Each path below is one point turned by a fixed rotation once a step. After each direction that follows a path, write how fast that rotation turns it, in deg/step (0 if it stays still).
Each turn is a multiple of 5 degrees from 10 to 175, or 0.
Each row of a path follows its step; steps can be skipped.
Path 1:
step 0: [-12  21  23  12   8  47   4  -4 -16  46 -15 -28   9  59  58 -20  19  16
   3  -9  36  -9 -39 -14 -39 -31 -20  30  20 -15   3   3 -19   4  25  66
  61 -47  -5  24 -40]
step 1: [ -2 -10 -38 -22  -2  29  32  -8  -5  -2  -1   4  17  46  31  42   3  55
 -21  32 -69 -20  27   4   0 -34 -22 -30   9  26 -25 -40  -2  47  41  24
  41  28 -25 -32  42]
step 2: [  6   9   2  11  30 -19 -39  35  14 -52 -71  -6  -9   6  -1  13 -52  19
 -17 -21   5  -4 -32  29  44  -8  28  32  75   6  28 -35 -10  31  50 -19
   3   7 -35  10  25]
step 3: [ 22 -13  13  41 -21  29   7   7  32  -3 -15  35 -15  28  35 -21 -49  41
  46 -42  59  -8   4  52 -41 -41  -5  27  25  11 -31 -15 -45 -10 -41  30
  29   2  15   4 -23]
step 4: [-10 -22  38 -21  10  54  33 -15  -3 -34  28 -27  21  73   5  42  20   3
  -2   0  10 -26 -51   8   4 -34 -12 -38 -12 -46 -22 -28 -49 -15  16   2
  16  36 -13 -64   9]
step 5: [-10  57  -5 -32  34  12  -9  26  -2  11 -61  16  -8  31  31 -13 -14  12
 -37  14 -42  -4   4  27  35  -9  65  -1  32  13  -9 -23 -23 -22  54  20
 -39  -9  26 -64 -24]
step 6: [-13  14 -10  45 -24 -29 -25  47 -39   5 -20 -14 -24  26  27  33   6 -27
  50 -29  -1   0  18  48  -1 -26 -38  12  75  26  -7 -35 -26  25 -14   2
  29  10  69  -7 -16]
step 7: [-13 -18  44 -61  45  49  14 -12  22 -19 -15 -22 -25  23  16  61 -34  -6
  41 -14  28 -23  18 -19 -49  13  -6 -15  14 -18  -9 -40 -41  39 -37   3
  -7 -15  19 -12  54]
step 8: [ 22  32 -12  -4  60   6 -11 -11   4  22 -17 -58 -17  74 -11 -47 -26   6
 -18 -25  36  -9   4  -2   5 -18  10 -12  -2 -41 -22  -9  14  34  56  31
   2 -51 -10 -59 -28]
step 9: [-48  30 -63 -13  -2 -32  41  32  16  18 -42  -7  -7  60 -12   3  39  35
  33 -13 -29  30  39  32  -8 -53  -2  23  22   9 -32   5 -12  32  -4  -1
  22  57  -3 -20   0]
step 10: [-33 -24 -15  26  36 -19  28  14   7   9 -34 -26 -23  11  -5  54 -39   6
   5  11  -3 -29 -31  46  42  19  13   5  26 -40  28 -25 -79  24 -43 -34
  -1 -22  -2  13  54]
step 11: [ 15  19  22 -15  51  26  11  -3   0  42  11   6 -12  36  23  18 -66  43
   8   1  72   5   4  -5   5  14   2  19  16  19 -15  18 -49  14  -2 -13
  23 -36  -6 -16 -94]
Directions:
[  3  -9   5   7 -10  21  -4  -4   0 -14   3  20  11  -5  17  -8  -4   8
 -13  -8   1   3 -13  -2   5 -11  -6   0  12   9  12 -20   6 -12  13  12
   3  11  -2   5   6] => 25
[ -8   3  -2  11 -13  11  34   4   4 -14   6  -6   2  -1   5   4   6 -23
  -3  10  -4   5   3   4  -9   3 -11  -2  -1   7 -18  -6  -5   5  -8  -5
   8   0  -7   0  18] => 125
[ -4  -3  -4 -10   2  18  10  11  -3  10 -17 -12 -10 -15  -6  10  -7  11
   5   4   1  -2 -19  23  -7 -10 -18   2   5  -2  -2  -8  14   3   1   1
  -7  -3  -4 -13 -12] => 0
[ -4   2  13  16  -4 -13   1  -9  18   0   7  16  -3 -14  -6   7  -3  17
   2   7   3   0 -10  11   3 -13   4   1  -4   2  -7  12 -18   0  15 -16
  10  -3 -17 -11   0] => 45
[ -5  -1   2   1  -1  -3  -3  -3  -7   0   4  -1  -5   0  14  -8   2  -3
   0   7  19  10  12  24  10 -15  -7 -11  -7  15  -4  20   7  11  -5  20
  13  10   8   6 -12] => 130
[  8  15  12  -5   6  -2  -6  -9   5   2   0  -3 -10 -14   8   5  14  -7
   5   0 -14  -2   0 -16 -11 -13 -10  -2   6  14  14   0   7  18   9   5
  12 -21  14  -5   9] => 55
Path 2:
step 0: [ -7 -45   3 -36  43  13 -39 -25 -22 -22 -10 100  33   7 -27 -22 -11 -19
  19 -15 -24  -7  15  -4  -6  -3  25 -11  27 -74  -8  -7 -50 -15  10 -12
 -29  -3 -23 -18  47]
step 1: [-50 -17  13 -19  30 -26 -11  32 -24  -4 -44   7 -59 -61  -2 -74 -36 -11
  41 -22   8  -2  13 -12  11 -11 -15  20   5 -33   0  22 -19  11  56 -13
  17   6  40 -15  59]
step 2: [-31 -16 -36  -2  -1  32 -10  21 -20   8   8  33 -35 -26 -37  12   1 -41
  -7  15  13  56 -19 -42  -5 -65   2  46   1 -52 -28 -62  -5   3  16  -1
  -6  20 -35 -24  69]
step 3: [  8 -54   1 -45 -12  55   0 -32  13  -7 -29  15 -33 -20  22 -37  -8  12
  34  58 -69   9  16  -7 -35  -1   6  16 -17 -26 -51 -20   2  22  20 -24
  -2  36  42  -4  58]
step 4: [-15  -8 -23   8  -5  23  -5  20  18  -1 -23  29   6  19 -43 -67  -4 -13
  -7 -41   5  21  35 -29 -22  13 -34  12  64 -42 -88 -19  26  39 -11   5
 -10 -10  29 -36  44]
step 5: [-19 -33   1  -8  17  21 -21   6 -25  -3 -45 -42 -25 -11  73 -14  -5 -38
 -18 -32 -41  17   9 -16 -40 -33 -32  -1  16 -32 -41  -7  24  66  58   5
  -8   8 -50   2  23]
step 6: [ -7 -10 -27  32   6  31 -36   0  -8   9  -4 -57 -62  11 -45  -6  -2  12
 -34   5 -56  15  33 -39 -36 -44 -20 -36  18 -38 -60 -48 -29 -24   5 -20
 -21 -13  32  18   4]
step 7: [ -7 -23  11  38   8  79  26  23  36  33 -21 -26 -47 -19  -6  -9  15  24
 -26  21 -32 -13 -19  19 -48  35   7 -12  61 -55 -13   3  -1  68   9  33
 -12  31   2 -10  -4]
step 8: [ 22 -27   1 -14  -7  35 -37  -4 -25   7 -51  20 -16   3  24   6  56  -3
 -37   8  24  21  45 -37  -8 -20  -1 -82  82 -16 -24 -11 -13  30  14   8
 -26 -30  18 -25 -29]
step 9: [ 28 -29 -17  68  60 -16 -67  21  26   7 -45  18 -41 -46  30  -8 -28  35
 -24  -5 -41  28   5   6 -21   3 -35 -13  49 -15  -8  25 -31  -2  25  -1
  -1  11 -20   2 -38]
step 10: [-27   5  19  25  14  35 -42 -28  -4  -5 -31   6 -33 -79 -53  17 -15 -14
 -33 -10  -3 -18  10 -49   1  16  38 -59  54 -26  23 -15 -25  -9   0  24
 -53   9 -32  34  17]
step 11: [-16 -16  16 -16  16  55 -36  41   8 -48 -43  24 -30 -35  12  20  -3  68
  -1  31  14 -29  -6  12   1 -41   9  11  57  -8  29   4 -48 -13  51  34
 -17  28  38 -31   4]
Directions:
[  4  -6   2  15 -15  -4  -3  12   5  -7  -2   1   7  -3   7  -3  -9   8
  -6  13  -1  -1   1  33  -9  -9   2   9  -9 -17   1  16  12  -5  17   1
 -16  -2  -6  -9   0] => 175
[ -1   6  13 -16  15   1   2  13  -6  -3 -11  -4  -1   6  14 -18   3  -2
   5 -13  19   1   4  10  -3  -2   3  -1  16  -6   6  -7  15  -7  -4  -8
   9 -10  -1 -25 -11] => 100
[  9   0 -11  -6  -1  -9   7   5 -18 -14  12   9  -5  -9  -1  -4  -2 -11
  22   3   6  -1  -8  14  -6   4   5   1  20  16   7   5 -16 -19   2   9
 -10   7  -5   5   9] => 25
[ -4  15  -7  18   5   4  15   7   8   8  -2   3  -1  -9  -5  -1   9 -21
  -2  -2  10   1  -7  -5   6  12   8   4   3  -4   9  -7  19  16  -3   8
 -14   8 -26  -1   6] => 135
Path 3:
step 0: [ 14 -28  10  40 -29  13  35 -39  -4  62   9 -41  24  -2  13  26   4 -27
  26  -3 -86 -40  -6 -18 -11  -4   5  -9 -15  29   3 -21 -42  11 -10  50
   4  52  16   8  40]
step 1: [-38 -53  20  36 -18  -4  13  46 -11  17  -5  10  18  -3 -70  -1   1 -30
 -23  27 -42  -5   8  35 -31  45  15   8  40  15 -10  -6 -15  -8 -79  30
 -44 -10 -26 -20  -3]
step 2: [-55 -12  19  43  -7 -26 -13 -29 -17  27 -47 -23  49  17  35   7 -63  18
  43  21 -46   0 -37  29 -16  25 -17  22  -9  51  16  18  11  18  10  52
 -15  14  12 -14  25]
step 3: [ -6  32  48   6 -22  53  17  -6 -15  24 -32   9  28 -37 -58  34 -27 -25
   6   3 -27  10 -41  45 -23  16  41   3  17   8 -45 -14  11  16 -31  33
 -13  13 -33  55 -39]
step 4: [ -9  28  10  12  61 -29   8  -3  -7  55  -1  -2  90  -4  -6  -2 -86 -12
 -27 -23  -5  -9 -19  46   0  -4 -23   7  22   6  22  -9  -8 -23 -11  25
 -30  12  39 -27 -21]
step 5: [ 22 -22  -2  23  48  40  25 -19 -10  25   6 -17  41 -18 -28   6  -4 -50
   1   7 -35  30 -74  -5  16  13  -9   2 -10  54  14 -22 -18  54  13  -7
  -4  53 -48  39 -22]
step 6: [-31  -5 -20  38   7 -38  14  12 -17  16  -9  16  62 -23 -49   9 -11  -1
 -17  24   7 -66 -30  37  28  47   8 -27  40 -32   6   4 -41  22  -1 -46
 -55  32  18   4 -20]
step 7: [-21 -59 -39  31  17   2 -40 -10   6 -12 -20 -14  39 -52  38  -4  -2 -32
   2 -37   7 -23 -83   8 -25  40 -20  32  -2  26   0  11  29  23   0  19
  17  57   8   7 -23]
step 8: [-16  17 -33 -14 -11  39 -23   6 -16  13   7  13  31  -3   9 -22   5   3
   7   5 -72 -34 -10  53   3  39  41 -19  -9 -27 -15 -15 -13  53 -29 -23
 -21  22  42  43 -75]
step 9: [-27 -31 -37  48  25   9 -12  16 -47   9  31 -36  49  42   2 -21  -7  13
  -3 -35  30 -39 -45  37 -45 -22  -4  20   7   9  14 -40  22 -53 -20   6
   4  29  22  27 -41]
step 10: [ 11   8 -22  25 -26  56  -5 -20 -20  43  20 -30  -2  19   0 -39  27 -60
  32  26 -74   8 -64  19   1  17 -28 -33  20 -20  -4 -14 -28  -6   4  -1
  22  39  47   3  -9]
step 11: [ -5 -43  29  70 -11 -11  14  53 -19  15  21 -20  -9 -19 -62   1   8  14
  27 -21 -14 -73   4  22 -24  11 -11 -19 -15  13  24 -38 -34 -16 -50   9
  -6  34  41 -11 -25]
Directions:
[-20  -8   4  -2  14   6  -1  -5  13  12   5   5   4   4  14  -3   4   3
  12   1   0  14 -16 -14   0  -4  11  10   1  -8   8   3  -6   3  17  17
  22  15  -1  -8   6] => 145
[  1  11   4  13 -19  -3   4 -17 -10  -6 -19  -5  -5  -4  -4   6   1  -1
   6   8  18  -6 -21   7  -5  -2  -3  -3  13 -17 -14   5  -3 -10  14  -5
  12   6   2   2  12] => 100
[ -5  10  18  -3   5  -7   9  14 -13  -1  12   4  -4  -4  -5   7   2 -16
  24   2   2  13  16  22  -1   2 -12  17  -1   4  -4   2   4   0  10   9
  -6   9   5   5  13] => 35
[ -1   6  23   8  -4  14   4   5   9  10 -11 -12  -4   2 -15   0  -4  12
  10   7  -3   4  -7   2   5  -6 -11 -13  -3   6  10   8   5  -8  -3  24
  -5 -22  -6 -14  -7] => 35
[-14  -7 -17   4   6  -8 -20   8   2   7   5  -4   1  -7   3  -7  -1 -16
 -15  -5  14  15  -5   0  -1  -6 -11   1  20  -1 -12   7  -1 -17  -1  13
 -13 -16   6  -5   6] => 135
Path 4:
step 0: [-40  -2 -21  31 -10 -15 -31  37   4   4 -19   3 -50 -26   9  58   5  33
 -30  27  22 -42 -74 -26  38   9 -18  48  67  -2 -29  -5 -27 -11   8 -19
 -28   7   2 -20  26]
step 1: [  7  -6  30  19  38 -46   6  -5  -3 -71 -57   8 -31  17   4 -17   7  53
 -30  -1   5   4 -50  -3  47 -43  27  16  55  39  28 -35  -7  18 -11  -1
  -3  36  22  21 -35]
step 2: [-27   7 -50  13  11 -33 -12 -23   7 -13 -14   4 -65 -34  33  46 -27  57
 -45  -5  31 -39 -72 -14  13  -5 -40  29 -30   8 -13 -35   9  43  19 -18
 -13   3   5 -28   5]
step 3: [-22 -14  37  23  38 -61 -20  -3  34 -49 -49  47 -17  11 -10   4   7  39
 -36 -25  20   5 -19 -50  29 -19  26  26  42 -25 -26  -7 -22  -8   6 -20
 -22  17  71  -9  16]
step 4: [-23 -12 -46  -1  21 -38 -14  32 -14 -69 -18  11 -60 -61   9  -4 -26   3
  11  -6  23 -54 -44 -31  46 -44 -15  24   1  24  -8 -26 -36  40  -2   6
  23  10 -12 -27  -8]
step 5: [  5 -18 -19 -12 -16 -54 -20 -28   7 -50 -52  34 -49  -8  24  26  48  25
 -32  -5  -5  37 -65 -21  39  -5 -18 -21  39 -23  -1  -3  15   6  -8 -26
   6  14  59 -12  43]
step 6: [ -3 -11   3 -13  24 -53  -8  -1 -18 -36 -10  30 -43 -12  60 -34 -27  65
 -10  16  36 -46   4 -52  20 -46 -31  19 -14  26 -25  -1 -32  16   6 -17
  46   7  47  -5 -28]
step 7: [-35  -7 -25   6  -7 -39  15 -39   2 -23 -25  -2 -61 -28  12  26  54  -5
   8 -15  18  -6 -51 -65  58 -48  29  -9 -13 -25 -52  -7  -6  14   2  -7
 -18 -24  35   5  47]
step 8: [-24 -33   0 -25  31   2   3  17   2 -64 -38  54 -11 -40  58 -14  17  31
 -35  35  -3 -27 -33 -51   8 -27 -16  -2  27 -30  10  34 -63  18 -14   8
  38  10  33  19 -13]
step 9: [ 12   5 -19  35 -70 -22 -25 -42 -15   0  -3  -4 -70 -19  36 -19  34  38
  19  26   7   0 -42 -65  63 -40  -9   3  11  -9 -18 -30 -35  31 -17  15
   2  13  17 -13   1]
step 10: [-47 -37   2  -4  22 -27  24 -43 -17 -18 -21  37 -18 -16  68  -2  28  60
 -36  18 -27 -29 -30 -24 -15 -54  10  15  40  31 -14  33 -15   8 -22 -10
  -5 -11  28  39  46]
step 11: [  0   8  24  -9 -48  -3  34 -10   7  -7 -27   7 -50 -25  30  -1  24  35
 -31  35  36 -64 -17 -58  30 -42  25   6  -2 -44  -5 -55 -54  38  25  -5
 -13  25  -6   5 -11]
Directions:
[  2  16  20   8  -9   4   9   1  -5   3  -7   3  -3  10  -2   1  -5  -9
 -16 -11 -19  16   0   1  14  -8   9 -18   5   0  -9 -18  -4   8   8   8
  10  -8  10 -11   6] => 175
[ 12   3   3  13 -19   8 -12   2  11   5  -5   1   1   7  11   3 -23   8
  -3  12   5  -1   9 -11  -2  22 -12   2   0 -18   1   8  -2   1   0  -4
   0   5  25  -9  -2] => 120
[ 14  -9 -13 -11  -1  17   3  20  -3 -10 -10  -4   9  -3  -4   2  -3 -11
  10  13  -4   0 -25   0   9   5   6  -6  17  -9   1 -14   2  -3 -16  10
   7   3   3   1 -11] => 95
[ -7 -15 -12   0  -8 -12  25  -6  -1  -9   9 -17  -9   1   6  15  -6   3
  -2 -17 -14   0  -8   5 -19  16   3   2   7 -15   6   4  -5  -1   6   8
  10  -9   4   0   4] => 135
[-15  -5   3 -17  -6   3 -18  14  18   1   9   7   7   8   0   5   6  15
 -14  -5 -16 -12  -9   4   5  -3  -6 -16   4  -5  -3   9  14 -15   4   5
  -8  -7   4   8  12] => 145
[  3  13 -15  10   7 -28   5   8   3   3 -24   1  12   0  -7 -12  -6  -4
  -3 -13   4  -3 -10   6   7  -5 -21   0   4  -9  -3   9   9  -6   8   2
  -3 -11  -2  -6 -11] => 20
[  5  -1  -2   2 -10  -8 -15 -11 -13  11   0   1  -2   2 -17  23  19  -5
   1  -8  20  -2   3  10   5   5  -3  -5  10  -9   0  -6  -7   8 -13   5
 -11 -17  13  13   1] => 160
[  6  -5  -3 -16 -21  -4  13   6  -1  -3  -7   9   2  -1   3  -6   2   0
   8  -3   8 -15  19  13  -4  -6  -1   0  22   7   0  -6   7   3  -2  -9
  -2   4   0 -24  21] => 60
